(in the rows, 128 means zero)
Each path is a new rotation, seen through one point. The rows after it are directions, each followed by how far the rotation turns it, in degrees per step (0 if it stays put).
Each turn is a multiple of 5 degrees from 10 to 175, or 0.
Each row of a path follows its step; steps can be skipped.
Rotation 1:
step 0: [118 130 134 130 113 113 126 140 125 133 118 114 114 119 143 117 129 124
 141 129 134 130 128 134 137 115 118 125 130 125 124 150 136 118 126 133
 144 121 136 126 122 119 128 135 125 115 136 129 121 122 118 136 138 124
 122 126 127 119 125]
step 1: [119 135 130 103 119 121 127 135 135 137 130 121 131 126 127 120 135 143
 135 129 130 144 126 138 144 125 118 118 131 126 140 135 128 118 132 120
 134 121 132 129 130 129 118 120 120 132 123 136 123 130 118 138 140 133
 118 129 105 135 126]
step 6: [122 131 133 118 117 132 112 130 126 138 131 119 140 111 128 129 122 128
 141 116 133 121 132 137 131 142 122 125 127 129 131 144 129 128 136 133
 124 113 121 125 128 128 132 125 124 135 116 131 122 114 125 119 135 120
 118 124 105 140 116]
step 7: [115 124 141 121 132 136 124 130 118 121 117 128 131 110 149 115 134 120
 136 125 134 111 128 116 143 125 125 126 121 132 127 141 129 130 129 129
 126 117 128 129 134 121 130 118 121 134 136 145 116 126 115 139 133 121
 129 128 126 136 121]
step 8: [124 126 129 129 119 144 127 134 138 124 138 123 132 133 132 126 128 136
 126 118 131 130 125 121 150 112 123 115 124 120 137 143 122 117 136 127
 133 119 123 135 130 129 133 116 129 144 141 127 112 127 121 144 127 130
 129 146 127 128 123]
step 11: [135 120 136 140 114 123 118 140 117 134 127 126 130 114 138 116 129 119
 129 111 149 118 126 123 129 138 132 136 132 120 136 141 123 114 135 128
 143 127 122 119 133 137 132 127 119 141 134 129 125 118 125 131 132 119
 121 123 125 125 119]
step 12: [112 122 143 131 116 123 125 126 125 130 131 132 128 131 144 119 123 131
 139 121 134 124 116 119 147 123 115 135 113 126 127 137 129 129 130 126
 147 137 142 123 124 129 129 120 112 132 132 122 117 137 121 136 130 128
 119 130 108 127 125]
step 14: [127 120 123 122 138 115 130 142 111 132 127 138 123 107 135 132 122 133
 124 113 136 118 139 129 141 125 114 112 127 123 130 141 117 129 119 128
 123 124 122 131 132 133 123 129 123 127 130 142 112 129 129 136 117 141
 126 127 127 135 128]
step 15: [125 120 134 134 120 122 119 135 118 131 118 130 131 127 130 121 119 126
 129 128 139 121 137 134 127 128 107 113 129 107 136 135 114 112 137 132
 131 131 130 123 130 127 126 132 133 144 125 127 119 131 132 147 137 136
 137 145 133 130 125]
Directions:
[128 126 127 126 126 131 127 129 127 128 131 126 131 126 129 126 131 125
 131 132 126 132 127 126 128 126 128 127 128 125 129 131 126 125 126 127
 127 127 129 131 127 128 128 130 128 125 130 129 129 124 123 127 126 125
 127 128 125 130 123] : 10
[126 128 127 125 130 128 129 124 129 127 126 130 129 132 131 124 129 128
 127 128 126 129 127 129 126 129 126 130 130 125 129 125 130 128 128 129
 125 126 129 131 129 129 125 126 125 130 127 133 127 128 125 129 133 127
 128 123 131 129 127] : 120
[127 131 126 130 128 129 127 128 132 127 129 126 130 127 127 126 130 125
 122 129 129 130 128 126 123 130 126 127 128 127 130 126 124 123 131 127
 128 132 125 127 130 128 129 127 127 126 128 132 128 132 130 129 126 130
 128 129 129 126 128] : 55
[128 127 125 128 129 126 129 129 129 128 130 125 132 125 124 127 130 132
 130 126 128 130 126 128 129 131 129 128 127 128 127 127 130 129 125 129
 131 127 124 126 130 130 125 128 127 131 126 128 126 125 128 129 126 130
 123 126 131 125 125] : 140
[127 128 131 126 128 129 131 125 131 129 130 130 126 126 127 127 128 127
 128 125 128 130 128 130 126 125 128 126 131 126 130 126 129 130 127 125
 124 127 126 128 128 129 130 130 127 125 124 128 127 124 129 129 128 130
 125 127 123 126 134] : 90
[128 133 129 129 131 132 130 126 128 128 126 127 131 130 129 130 132 128
 133 129 129 128 132 132 129 128 127 131 128 129 128 128 131 127 131 126
 126 127 126 125 131 129 129 131 128 128 128 128 122 128 127 126 125 127
 130 130 128 130 127] : 25
[127 128 130 133 127 129 128 126 127 129 128 126 128 131 132 123 131 125
 128 128 127 128 125 125 132 125 127 128 129 127 125 128 127 128 130 127
 134 128 126 129 130 125 128 129 130 130 125 126 129 123 127 129 129 131
 130 130 131 126 131] : 90
[131 128 126 126 132 130 123 125 130 127 129 126 126 126 131 127 126 126
 130 125 130 126 129 128 127 130 125 129 129 128 124 130 129 128 123 129
 128 125 126 132 128 125 129 128 131 126 127 129 129 130 131 124 127 132
 128 125 128 129 127] : 100
Rotation 2:
step 0: [134 130 138 129 131 123 122 118 124 134 138 123 116 138 133 119 144 116
 135 126 119 136 136 128 124 119 120 127 131 134 126 125 144 120 115 131
 125 131 130 119 124 136 131 137 123 131 115 126 131 129 142 131 117 122
 141 123 150 127 129]
step 1: [138 129 125 124 133 134 122 137 126 115 131 137 109 118 125 126 139 139
 147 132 109 119 135 135 131 118 129 120 129 133 136 129 131 138 113 126
 131 129 114 120 122 126 124 131 133 140 129 129 120 138 135 141 131 128
 134 129 128 128 141]
step 2: [140 138 127 135 138 124 131 124 123 113 121 128 122 131 134 126 123 150
 128 133 117 122 125 122 124 131 137 125 114 112 125 129 139 112 126 124
 129 134 127 134 124 124 119 138 135 139 122 114 130 140 125 121 135 124
 125 129 111 127 133]
step 4: [132 133 122 124 142 134 111 127 131 130 131 134 117 131 128 116 117 118
 137 125 139 131 126 140 133 117 131 128 122 133 137 126 122 127 121 123
 125 145 140 145 135 135 138 116 122 133 132 139 125 139 122 139 136 125
 122 123 136 136 126]
step 6: [140 130 140 133 135 127 136 124 124 133 127 114 129 142 120 136 121 133
 137 126 123 136 133 132 127 139 135 126 129 126 124 112 110 124 126 134
 135 120 135 121 125 140 120 115 122 117 114 126 124 130 134 137 120 138
 125 138 121 126 146]
step 7: [120 134 128 130 117 128 126 123 129 127 130 132 147 134 135 139 131 137
 143 125 120 134 123 130 131 128 128 131 137 136 144 134 119 116 127 135
 128 139 130 133 116 139 127 117 121 122 126 149 115 140 124 122 133 133
 137 138 121 128 137]
step 11: [130 134 114 144 130 130 138 126 134 128 135 136 137 131 138 129 118 129
 137 132 135 122 130 139 128 130 133 125 127 111 124 138 131 106 129 128
 123 128 123 133 123 128 134 128 148 115 123 120 134 114 125 121 123 129
 130 123 114 139 126]
step 14: [138 129 128 122 127 127 133 123 128 133 134 142 113 115 130 135 128 145
 129 134 133 129 137 122 132 129 131 122 138 122 135 129 137 129 124 117
 124 118 109 125 109 141 131 138 137 137 126 119 133 139 133 127 118 124
 129 116 124 119 139]
step 16: [126 134 129 132 125 140 110 132 125 116 109 132 129 130 136 125 137 135
 131 123 131 135 126 122 110 114 125 134 142 122 135 125 126 117 118 126
 128 139 126 148 129 133 125 124 115 132 126 128 124 132 125 113 134 132
 131 126 129 134 112]
Directions:
[131 130 129 126 130 123 133 126 130 129 130 134 130 126 129 129 128 127
 129 125 129 129 128 129 126 129 128 126 128 130 127 127 126 126 130 128
 126 125 131 128 126 131 129 127 128 128 127 129 132 129 127 127 132 126
 133 131 128 126 126] : 95
[133 132 131 127 129 128 126 128 127 128 130 127 128 130 126 127 131 130
 130 125 126 129 126 127 129 130 126 126 128 125 129 132 127 128 129 125
 131 127 128 131 130 129 126 128 126 131 128 125 128 132 127 131 132 128
 125 126 131 130 126] : 25
[127 129 124 130 126 129 129 131 128 129 128 127 128 124 128 128 128 130
 129 125 128 125 129 126 127 127 125 128 126 127 127 130 126 125 126 128
 122 127 125 128 129 131 131 127 128 127 133 128 125 135 125 128 129 126
 126 126 125 127 127] : 120
